Each path below is one point turned by a fixed rotation once a step. After each direction that follows a path, write how fast that rotation turns it, in degrees per step (0 if it stays still).
Each turn is a multiple of 5 degrees from 10 to 175, or 0.
Each row of a path follows its step; steps can be skipped.

step 0: [ -8  12  -3 -16  15   1   0   7  -5 -10  -2  -1   7   3   0  -4   4  18
  -3   4 -11   2  13 -13   4  -1  12   2 -10   9   1  -2  -4   0  -5   5
  -4 -16  -3  13  14   5 -15   2  -7   0 -17  -4   0   3  11  16   3   7
   1  -6  18   3  -4 -11  -7  -2  -5   1 -15 -11  -3  -8  -3  16 -16]
step 2: [ -7 -12   3   6  10  -3 -15   5  -3 -12   9  -7   3  -7   4  -1   4  -3
  -6   8  -2   6  17   5  11  -2  -4   0  -9  18   4  -6  -2  -5  -8   6
  23  -4   4  -1  15  15  -3   9  18 -12  -2   5  -9  -8 -12   5   3   8
  -2  18   4  -4   5  11   7   5  20   2  -5 -12  -2  -2  16  -9  -1]
step 6: [ 15 -15  -5  -2  -5  11 -17   6 -29   5   2  -5   8  -2  -8 -10   5  10
 -12  -4   7   2   8  -5  -3  10  13   2  -8   6 -10   1  -5   7  -4   3
 -16  -5  24  10  -2  -4   3  10  -2   1 -10   5   2   0   6  -2  15   5
  -8   0   1   9   4  -6  11  10   7   9   0 -10  -2   0   9   8 -10]
step 7: [  3   8  13 -16  12  11   0   7   7   3   1  -2 -10 -17   7   1  -8  -5
  -5  -1   3 -13  13  10   3 -12 -15  -2 -16  12  -3 -14  -4 -12  -1   8
  -6 -11   2  10   1  13   4  11  21  -8 -11  -5  -7  -2  -2   4   4  16
   0   4  -8  -5   9  -4   2  11  12   2   6  -4   6  -9  -1  -4 -13]
step 8: [ -2   4  12  -2   8   8 -14   7  15 -15   3   8  -7 -14 -16 -10  22 -14
   0  18  -4   2   0   2   7   2  10   8 -18   3  -7  10   0   5  -4   0
   5 -16   5   2  13 -15   6  15   6  -2   1   3   9  -7   6   8  12 -11
  11   3  15   2   0   3  -1   3  -1  -8  -4  -1   3   3   0  -4   7]
step 23: [ 21   3  -1  -1   8   9  -7  -2   5   5  -9   6  -3   1   4 -19  26  -1
 -14  -2  -1   8   7  13  10   0  -4   3  -6   8  -2   0  -4  -6 -15   3
  -8   1  17   8   7  -1 -20  -7  12  -8  -9  -7   2  -9  13  -1  -3  10
   5  -3   9   3  -2   5  18   2  13  -6  12   6   1   7  -5 -10   8]
step 26: [ 11   8   2   0  -1   6 -11  -2   8  -4 -14   9  -1  -8  -5   0  21   7
  -2  -1  -2 -17  -3  -6  -6   3   7  12 -22  -4 -17   6  -2  -1  -5  -3
  -9   2  15   5   5   8  -4  18   6 -11  -8   1   2   1  19   5   1  -3
   3   4  10   6   9  -2   6   7   0 -15  -5  15  -5  -4  16  14  -5]
step 33: [  9   4   5 -10  -1   7  -2  10   2  -3  17  -9  11 -13  -8  13   0  -8
  -8   8  -8  -1   2  -3   1   8  -1   5 -13  16  -6   5  -5   5  -1   2
   9  -8   8  14  11 -19  -2  22   1   9   0   5  16 -20  12   1   8  -6
   6   2   4   0  13   4  -5  12  14  -1  -2 -10   6  -7   0 -13   2]
step 41: [ 17   8 -15  -8  22  12  -3  13  -8   1  -8  -4  -6  -1  -1  -2   1   5
  -8  -4  -6   5  10   7   5 -12   1 -13 -10  -7  -8 -15  -7   8  -7  13
 -10   5  13   7  10  -3  -6  16  13 -11  -1  -5   1  -8   5   3  -3   5
   6 -10   9  -2  13  10   3   1   0  -1 -18   2 -12  14  -8  -7  -4]
Directions:
[-1  2 -1  2  1  1  2 -1  0  4  2 -2  0  5  2 -2  1 -1  0  0 -1 -4 -2 -1
  2 -3 -2  4  2 -1  0 -1 -6  1  4  0 -4 -2 -2  2  0  3  2  0  4  0  0 -4
  3  6  3  1  1  0 -1 -4  0  1  3  0  2 -1  2 -1 -3  0 -1  2  1 -2 -2] => 115
[ 4  3 -2  0  1 -3 -3 -2 -3  0 -3 -1 -1  0  1 -2 -2  5  1  2 -2  1  1  0
  1 -2 -2 -2 -2 -1 -5  1  1  4  2 -1  0  2 -2  0 -2  2  4 -4 -1  3 -1  1
  0 -1 -3  0  5 -1 -2  0  3 -2 -4 -2 -3  1  2 -3  0 -2 -1  2  0 -2 -5] => 115
[-4  0  3  0  0  1 -2  0 -5  1 -3  2  4 -2 -1 -2  3  2  4 -1 -1  1 -1  0
 -1 -2  3 -1  1 -3 -1  4  3 -3  1 -1 -5 -2  1 -3  3  0  1  0  0 -1  4  3
  4  5 -1 -3  5  1  0 -2 -2 -2  0  2  0  3 -1  3  1  1 -1 -1 -1  1  0] => 140
[ 4  0  2 -1  4  1 -2  0  2  0 -2 -2 -4  3  0  0 -1 -1  3 -2 -5  1  0  1
  1  2 -1 -1 -1 -4 -2 -2  1 -1  1 -2 -3  1  3 -4  4  0 -1 -1  2  0  0 -1
 -1  0  1  3  0  2  2 -1 -4 -1 -2 -1  0 -4 -3  3  1  4  5 -1 -5 -3  0] => 160
[-4 -1  0 -4  0  1  1  3 -1 -1 -2  2 -1 -1 -3  3 -2 -2  1  4 -3  4 -4  1
  1 -5  1 -2  1  1 -1  1 -3 -2  1 -2  1  1  0  2 -5 -1  2  3  3  0  0  0
  2 -1  3  2 -2  0  1  0  1 -1  1 -1 -1  0 -4 -2 -3 -3  2 -3 -5 -3 -2] => 85
[-1  4  1 -3  0  3  2  0  0  5 -2  3  1 -3  2 -2  3 -1  1 -3  0 -4  2 -2
 -4  1  0 -5 -1  3 -1  1  0  1 -1  0 -3  1  1  2  2  2  1 -1  0  0  0  1
 -2 -2 -1 -4 -5  2  1 -3  0 -1  0 -1  0 -3 -3 -6 -1 -1  1 -1  3 -3  0] => 115

step 2: [ -8 -24  13   9   6   9  -5  -2  -8   0  -4  -1   1   2   9  10  -4   0
  -5  11  12  16  -2  12 -13  -3   0  -1 -11   0  -5 -17   9  13  10 -13
  -9 -15 -10 -10  -8   4  14   7 -16  -5   6   0  -4  -4  -2   5   0   6
   5  -1   9  -7  -2  12 -16  -5   0  13  -9   0  -2   7   6  15  16]
step 8: [  2 -11  -3   8  -5  14   2  -1   0  -5  18   2  15  -5   6   5 -16   7
 -11   3   9 -20   3   6   5  10 -25  -5  -9   0  -3  -1  -7   4  -8   9
  -1 -14   9  -4  -9  -6   8  15   4  -3  17   8  -4  -3  10   1  11  18
   2   5  -1   8  -8   1  -7  -5  18  16   7   4   0  -4   7  -9  -2]
step 14: [ 12  -7 -10  16   5  -1   2  -1  -4   0 -17   3   8  11  -6  -7 -12  -3
  -9  19   0 -10  22  -1  -8  -3 -13  -4 -11   1   9   0   2 -10  -6   3
   1  -2  -4  -6  15  -3   7  -9   9 -12   9  -6 -13   0   1 -12  -8  -4
 -12  -4 -16   7  13   7  -3   5   6  17   7   5  10  -2 -14   9  11]
step 15: [  0  -5   6   2 -15 -12  -3  10  -2  -1   3   7  -3  -1  11   1 -11  -3
 -15   2  13  -9   7  21   1  -1  -1  -3   0   4  12  -4   1   3 -11  -2
  -1  -8  -4   3   2   7  18 -17  -4 -23   7   4  -6  -7  12 -21  23   5
   7  15  -6   5   0  -6  -6  -2   9   1   6  -5 -11 -10 -11   9  -7]
step 26: [  5   1  -1   5 -11 -19  -2   6   2 -12 -12  -3  13  -7  10  -3  -5  -5
  13  -9   2  -5   9  19   6   1 -10   4   1   0  -8  -5   8   5 -13 -10
 -15   2  -1  11 -16   1  10   7  -1 -10   7  14  -6 -12 -12 -12  13  21
   9   5 -17   1   7  -1  -3   5   0  -1  12   5  -7   5  -5   3 -19]
step 28: [  2   1  10  14   1 -15   9  -8  -6  -2  -2  -4  -3  -4  11 -10  -1   6
  15  -8  -8   8  -4   6 -18  -1  -7   5 -18   1  -2  -3  -9  -6  -4   7
   0   2  -8   8 -12   0  13  12   2   6  12   5  11 -18 -16 -18  11  -1
  -2  15   8   4  11  -4  -6 -11  -6   9  13   8 -11  10  -6   8   7]
step 29: [ -1 -10  -6   6   2 -12  17   9   1  -4   1   7  11 -10   4   1 -12  -1
   7   2 -12   5   3  10  -9  -7 -13  -2  -4  -4  -7 -13   1  13  -8 -12
  -2   5 -15   1  -4  -9  10  -1   0 -15  -4  15  -6 -10  -5   0   6   8
  -5  -9  -9   4  14  20  -9  12  -5  16  -7  13   9  22   5  -6   5]
step 33: [  8   0   5  18  -7  16  13  -1   1 -15  -6  11   2  -6   6   3  -9  13
  -5   9   1   0  18  11  -4   8   1 -11  -6   1 -10  -6   2  -8 -18  13
  -8  -9 -11 -12   4  -1  13   3  -5  -8   3  13  -6 -12  -2  13   4   8
  -6   7 -16  14   5   2   1   0 -11  17  -1   3   8   7 -10   5 -10]
step 39: [ 15  -7   8  22  19  -7  -5 -17   0   5  -8  -2  11  -3  -5   2   2  -6
   3   9  -7   4  -1  -8   1  -3  -1  -1 -26  -2  -3  -6 -11 -12   1   1
   7   6   0  -3  -7   6   6   4  -4  -7  26   0 -12  -3  -5  -2   3   7
  -3   7   4  -7   2   5 -24 -14   7  12  10   5   2   8 -13   8  -3]
Directions:
[ 4  1  2  3  1  1 -1  0  0 -2 -2 -4  2 -3 -3 -2  4  0  4 -2 -2 -1 -2 -2
  1 -1  2  0  3  3  1 -2  1 -4  0  3 -1 -1  3  1  1  5  0 -1  0 -2  0  4
 -2  0 -4 -2  1  2 -3 -1  1 -4  1 -1  2  2 -1  0  1  2  0  0 -5  1 -3] => 170
[ 0  0  0  3 -1  2  3 -1  3  3 -2 -2  3  0 -2  1  5  0  0  2  6  0 -1 -3
  3 -4  0 -3  1  1 -2  0 -4  1 -2  0  0 -6 -2  0 -1 -2  1  1  2 -5  0 -1
 -2  2  1  3 -1 -2 -1  1  4  1 -4  0 -3  0  4  1  0 -2  0  1  0  1  1] => 10
[ 1  0  0 -2 -2 -2  2 -1  3 -2  3 -3 -1 -2  4  2 -5  1 -2  1 -1 -1 -1  1
  2 -5  4  1 -2  0 -2 -2  0  0 -3 -2 -1  3  1  2  0 -2 -1 -1  1 -1  2  2
 -2  2  1  0  2 -2 -4  0 -2  6 -1  1  3  0  5  3 -4  3  1 -1 -3 -2 -4] => 100
[ 2  2 -1 -1 -2  0 -3  0  0  1  0  0  2 -1 -1 -2  1  0 -4  3  4  1  2 -3
  2  3  2  1  0 -2  6 -1 -2 -1 -2 -1  1 -2 -3  1  6  2 -3 -4 -2  2  1 -2
 -2 -3  1  2  3  0 -2 -3 -3  4  0  0 -2 -1 -4  2  0 -4 -3  1 -4  0 -2] => 40
[ 0  0  2 -1  2  1  1  1  0  4 -2  1 -1 -4  0  0 -2  4  5 -3  1  0 -4  0
 -2 -2 -2 -3  0 -1  3  1  0  2 -1  2  0  0 -2 -1  3 -2  2 -3  1  2  1  4
 -1  1 -1  4  0  0  3 -1 -5  3  4  0  1  1  5 -4  2 -2 -2 -3 -3  0  4] => 20
[ 0 -7 -3 -4  0  0  2  0 -3  1 -2 -1  1  3  0  1 -1 -3 -1 -3  4 -1  0  0
  0 -2  0  0  1 -1  0  0  2 -1 -6  0  1  0  1 -1 -4  3 -2 -3  0  2 -3  3
  0 -2  2  4  5  1 -1 -1  1 -4  2  0  2 -2 -1 -2 -2 -1  1  3  1  2  1] => 130

step 2: [ 16   0   5  -5  -1  17  -4  -5  16  -9  12  -6   3   4  -8 -13   8   0
 -21   9  -7  -3  -7 -18 -19 -13   8  -2 -11   9   8  -5 -13  -6  -3  -3
  11  -4   3 -14  -2  -2  19  -4  10   8   2  -7  -1 -11  -4   5   5 -11
  -6   8   1   4   4   8   5 -18  -7  12 -18  11  12  -9  -3 -10   1]
step 3: [ 10  -1 -12  -1   6  16  -3   0  -8   1   2  -5   3  -3  20   8   1  11
  -6 -12   6 -10  -6 -13  21 -23  11   7   1  11  13  20  -8   5   5  -5
   3  -4   4 -16   6  10   5 -14   6  -2  -1  -4  -2   0  -8   6   2  -7
  -7  -1  -3 -22   4  -2  -3  -1  17   5 -11  13 -12  -3 -15   1   9]
step 15: [  1  -7   3 -18  -8   9   5  -7  -9   1   5  -9   5  -3 -14  12   1  -5
  10  10  -4   8   6 -18  16   3  16  -4   9  -7  10  -6 -10  10  -4   3
   2   2   3   2 -17  12  13  -7   9  -6 -10 -20 -11  -1  14  -3  11  -7
   8 -13  10 -17  -8   0  11 -19   1 -14  -2   4   0  -9   5 -13   0]
step 19: [ -8  -6  20 -12  -4  14   8  -4 -11  -9  -3  -3   3   1  11  -5   0   8
   9  -7  10   1  11 -11   9 -14  11  -8  -5  -7   8  -4  -1  -1  -3  -7
  -4 -14   2  -5  -7   8   0  -5  10  -1   4   4 -19 -17   4   1  16 -10
  -9  17 -11 -12  -5  21  -1  -9  10 -18 -16  -2  -6   1   1 -19   9]
step 22: [  2  -9   5  21   1   8 -14   8 -15   6   8 -11  -9 -17 -10  -4 -10  -1
  18   0  23   6   2  -5  14   3   7 -20  15 -14 -13   6 -12  10   9   3
  -5  -4   8  -5 -10   5  -3  -4  -5   9  -5   8  -6   0  -9  -2   9   7
  19   5  -8  -8   1  -8 -16   1   4   1  -4   4   8  11   8  -7 -10]
step 28: [  9   4   7   6   5   9 -10  -4  -5  -2  -1  -1   8  -9   0   4  -1   8
   7  10  12   7 -11 -20  -1  -1  16  14   9  -6   7   0  -6  15  -5 -19
 -10 -14  -8  -6 -14   3  23  13  19  -2  -2  25  -7 -11 -10  16  -4  -9
  -2  -3  -5  -4  -1 -13  13  10   9   4  -6   1   7  -6  -9  -1  -5]
step 33: [  0  -8  11   2  -3  -7   5   7  10   3   7   9   6  -6   8  19  -9  -4
 -10  -5   3   5  -3  -4  -4 -15 -16  -4   6  15  12   8 -15   7  -3 -14
   7  -4   5 -18 -14   2  17   4  12  13   4  -3  22 -11  -1 -14   8  -9
   4  -2   7   5  13   9  -7 -18 -13  -2  -7  -1   4  -8  -8 -16   3]
step 36: [-10  22  10   0  10  14   5   6  -9 -11  -8  -5   9 -21   5   3 -12   5
 -10  -8   3 -14 -21  -8  17  -3   4   9  15   3  11  17  -4  -1   6  -3
 -13 -12   2   7  -1  -3   9  -5  18   8  -8  -1  -6  -5  -6   0   4  -4
   4  -8 -11  -8  -9   9  -4 -11   7  11  -8  10  11   3  -9  13   8]
step 40: [  1   6   8  -9  -7  11  -2   9  -4  -7   0 -19   6 -12  -1  17  -3 -12
   6  -8  -8  -4 -24   0  15   4  11 -13   2 -18   5   6  -2  15  -4  -6
   3  -4  10  -2  11  -2   9  -1   3  19  11 -15 -12   0 -12  -3  -5   2
   2 -11   3  -6  11   5   3  -3  16  16   6   9  -7 -17 -15 -11  10]
Directions:
[ 0  2 -2  3  1  4 -1 -1 -2 -1  1  0  3  0  0 -2  2 -3  0  1  1 -2  0 -1
 -3  1  7  2  0  4 -1 -1  1  1  2  1  1 -3 -4 -4  6  1 -1  1  0  2  3  2
 -3  0 -1  2  0  0  0  1 -1 -1 -2  0 -6  0 -1  2 -2 -4 -4 -4  1 -3 -1] => 40
[-1 -1 -2  4 -3  0  0 -2 -1  1  0  2  0  2 -1  4 -1  3 -2 -1  5  2  0  3
  1 -1 -2  0 -2 -3 -1  1  2 -3 -3 -1  1 -1 -3  3  4  0  1  1 -2  2  0  1
 -1 -1 -2 -1  2 -2 -2  2 -3 -5 -4 -1 -1  5  1 -4 -2  3  2  2  4 -3  0] => 115
[-3  2  2 -1  2  2 -1  2  4 -1 -3  6  2  3  0 -1  4 -1 -1 -2 -2 -2  3  2
  0  2 -2 -2  1 -1 -3  2  0  1  0  1 -1  1  0  1  1 -1  6  1  1  2 -2  1
  2  3 -1 -3  3 -6  2  2  3 -4  0 -1 -2  0  4  1  4 -1 -3  0 -4 -1 -1] => 110
[-2 -1  2  4  2  3  0  4 -1  5 -1 -1  4 -2  0 -1  0  1 -2 -2 -1 -1  1  1
  0 -3 -6 -3  2  1 -2  2 -1  1 -1 -2 -3 -1  1  1  1  0 -5 -2  3  1  3 -3
  0  0  2  1 -2  3  0  6  0 -2 -4  1  0 -3 -2  0 -4 -2  1  4 -1  0 -2] => 25
[ 1  0  3 -1  1  1 -4 -1 -4  2 -2 -1  2 -3  1 -3  1  1 -1  2 -1  0 -1  0
  1  2  0  2  0  0  2  3  0  1  1 -5 -1  3 -2  4  2  1 -1  0  0  0  0  1
 -2 -3 -1  0  0  6  2 -6  0 -5  3 -3 -1  2  5  1  2  2 -3  4  0  1 -1] => 175
[-2  2  3  3 -2  0 -1 -1 -1 -1  2 -3 -2  0  0  2 -1 -2  0  0 -6  2  1  5
  1  2 -1 -4  5  1  0 -1 -1  1 -3  2  5  2 -2  1 -1  5  0 -3  2  1 -1 -4
  1  1 -2  0 -4  0 -3 -2  3  0  1 -1 -1  1  1  0  1 -2  1 -1  4 -3 -3] => 45
[-3 -3 -1  1 -2 -4 -5  1  0  1  0 -1  0  1  0  3  1 -1 -2  0 -1  1  1  0
 -3  6 -2  0  2 -1  3  2  7 -4  3 -4 -1  0 -1 -3 -1  0 -2  2  1  1 -1  1
  0 -1 -4 -1  2 -1  3  0  3  1  0  0 -3 -1 -1  5 -4 -1  3 -1 -1  0  2] => 90
